One turn sends every row of this set to another row. A few are shown first. Where does it send the rows asked after them?
giso: -206 -107 -337 16 -10 25 -147 192 135 108 -127 -25 -216 277 61 -164 -167
 29
sutof: -178 -81 -309 83 -32 17 -132 173 248 -28 -53 -137 -149 211 124 -81 -263
 108
Sar: -93 -38 -109 225 -12 -38 -367 65 123 -197 -57 192 -198 127 -12 -146 -72
 236
nifur: -338 -96 -98 27 -64 288 -31 -78 -48 -70 -94 -1 -164 178 17 -88 -101 94
Gom: -243 -107 -503 104 64 63 -152 -75 178 -49 102 159 -126 206 6 -119 147
 106
Kav: -348 -52 -120 53 -48 297 -12 -133 -57 -92 -76 5 -152 161 7 -57 -132 104
Vog: -336 -83 -84 13 -91 291 -49 -72 -23 -100 -45 -36 -154 162 34 -80 -129
 100
Nad: -81 72 -235 78 94 -225 -136 -122 18 -90 4 177 -151 127 165 -80 187 152
Pagar: -110 20 -403 146 -62 35 -215 -3 147 -204 32 280 -255 89 -112 -36 -48 56
tuvo: -429 -114 -156 117 -62 0 -108 18 244 -56 -96 203 -234 289 3 -72 -63 23
figu: -89 122 -366 110 -77 -20 -39 -217 -88 -92 -10 9 -43 197 10 -48 -261 195
vedon: -82 79 -178 95 151 148 -57 -268 -20 30 -186 106 -95 136 35 -106 -79 235
bim: -1 124 -151 84 129 -26 -112 -230 71 -74 -47 -116 -45 181 45 -79 -269 139
mafam: -420 -121 -152 199 -7 -27 -81 -60 285 -95 -62 132 -180 262 48 -18 -117
 132
Fida: -153 -56 -211 -111 -157 -40 -182 61 -113 4 35 -67 -65 309 88 -270 -52 45
sukeg: -14 52 -98 -15 13 35 -258 -116 178 -210 97 87 -91 161 15 -93 152 12
gir: -428 -128 -164 144 -68 -19 -102 -3 300 -107 -36 117 -195 277 10 -35 -90
 54
Zinuz: -10 102 -163 76 87 27 -185 -247 203 -209 108 104 -63 136 12 -11 120 82
Zoki: -25 36 -83 -22 82 14 -269 -131 84 -92 9 173 -110 204 9 -131 210 -1
Zure: -179 -75 -262 159 52 -154 -99 -9 -114 -96 80 118 28 238 153 -67 -173 306
dokap: -36 98 -166 66 148 24 -197 -272 82 -93 -4 175 -74 175 -2 -64 173 99
reb: -180 -85 -369 -24 -127 -86 -78 160 -114 -104 120 224 -61 243 64 -85 -91
 30
rozu: -80 98 -293 67 30 -225 -117 -124 111 -186 85 106 -151 119 163 -27 159
 144
Daf: -38 93 -248 6 -50 -214 -149 -23 112 -207 105 139 -172 111 161 -66 155 54
pumi: -57 -10 -168 -154 -155 196 -114 44 175 -140 51 -66 -129 149 72 -181 -16
 -26
nof: -57 91 -193 25 11 -246 -181 -30 16 -130 6 183 -185 143 144 -106 182 97
lutel: 13 128 -221 -23 101 5 -117 -145 -63 52 -148 75 -168 216 -71 -112 -192
 -53
ponar: -205 -25 -404 123 82 31 -81 61 84 153 -195 72 -216 248 22 -85 -226 74
tek: -426 -94 -149 193 13 -17 -98 -56 209 -39 -126 207 -223 284 0 -48 -94 99
Vuvi: -44 33 -279 -162 -3 46 -109 -34 54 29 5 -48 -132 285 -6 -189 -49 -174
nevo: -85 27 -242 32 5 178 -27 -217 197 -173 55 -122 -27 93 101 -60 -108 211
dunop: -41 3 -207 -77 33 -7 -123 -87 168 -58 87 -248 -10 241 87 -158 -134 16
faro: -55 31 -107 -89 -4 171 -142 -16 -53 66 -195 151 -203 194 4 -218 21 -24
Nulab: -353 -60 -102 56 -70 289 -35 -111 -16 -120 -71 -34 -155 144 27 -59 -157
 114
pavir: -220 -169 -216 178 126 -35 -302 -6 155 -42 20 53 -104 221 108 -216 122
 271
debi: -171 -10 -376 183 54 26 -74 38 206 -3 -129 -31 -162 184 58 -13 -340 180
Fotu: -94 31 -210 24 -202 -45 -144 -26 14 -215 110 -147 -38 197 85 -133 -231
 172
rafov: -166 41 -356 -1 -41 -19 -71 -141 -228 114 -81 85 -95 301 10 -163 -66 89
Bab: -124 -34 -268 69 -31 -132 -107 96 -192 -68 6 279 -80 241 54 -72 -168 163
Tem: -207 -124 -365 47 -58 -105 -63 75 -9 -149 204 46 52 238 160 -68 -93 196

rozu goes to -> Daf
Kav goes to -> Nulab
Now find these:
Fida goes to -> rafov
giso goes to -> ponar
Pagar goes to -> Sar
bim goes to -> dunop
Bab goes to -> Zure
gir goes to -> tuvo
faro goes to -> vedon
Zinuz goes to -> sukeg

One turn sends every row of this set to another row. A few are shown first. Where does it send the rows asked after them?
Bugu: 110 -167 -181 33 7 -38 206 -9 69 33 75 -17 97
Pas: -205 102 228 202 -128 -7 106 113 72 36 10 79 78
Peku: 75 -120 -163 23 108 -48 170 68 39 36 13 -107 114
kenak: -19 237 96 -65 121 235 13 -17 188 42 134 20 61
giv: -23 -119 128 -32 -174 45 121 134 -60 51 47 -120 135
Fufif: 89 -182 -178 50 17 28 128 17 143 48 42 -87 115
popi: -117 -121 184 -133 175 40 162 -160 14 186 -34 41 6
savip: -54 -111 100 -16 -143 125 226 151 -73 0 -7 -71 118
tok: -52 26 -32 234 88 -87 78 23 289 95 70 118 122
pufep: -245 66 241 176 -71 73 77 167 134 53 -5 62 173
Siziz: -59 -107 112 -23 -131 65 244 183 -58 122 -26 -121 130
tupif: -71 5 98 -28 293 121 12 -116 40 113 186 -9 1
naze: 20 214 138 -56 113 261 49 -61 175 66 92 50 39
Bisag: -98 -9 96 -34 294 48 10 -70 45 126 195 -51 16
nebil: -42 83 209 -151 12 172 221 -116 146 99 -108 111 18
rirer: -66 104 160 -155 -36 199 249 -96 183 107 -115 81 23
nen: -140 -115 154 -133 138 8 224 -153 45 170 -49 29 -31
Roku: -227 148 166 148 -129 39 134 139 112 142 -12 87 167
pugo: -87 43 -78 256 60 -28 102 -5 271 41 -18 97 47
besi: -91 113 -126 222 117 -66 82 22 214 45 48 98 134

Bugu goes to -> savip
pugo goes to -> Fufif
kenak goes to -> Bisag
Now find these:
Roku goes to -> besi
popi goes to -> nebil

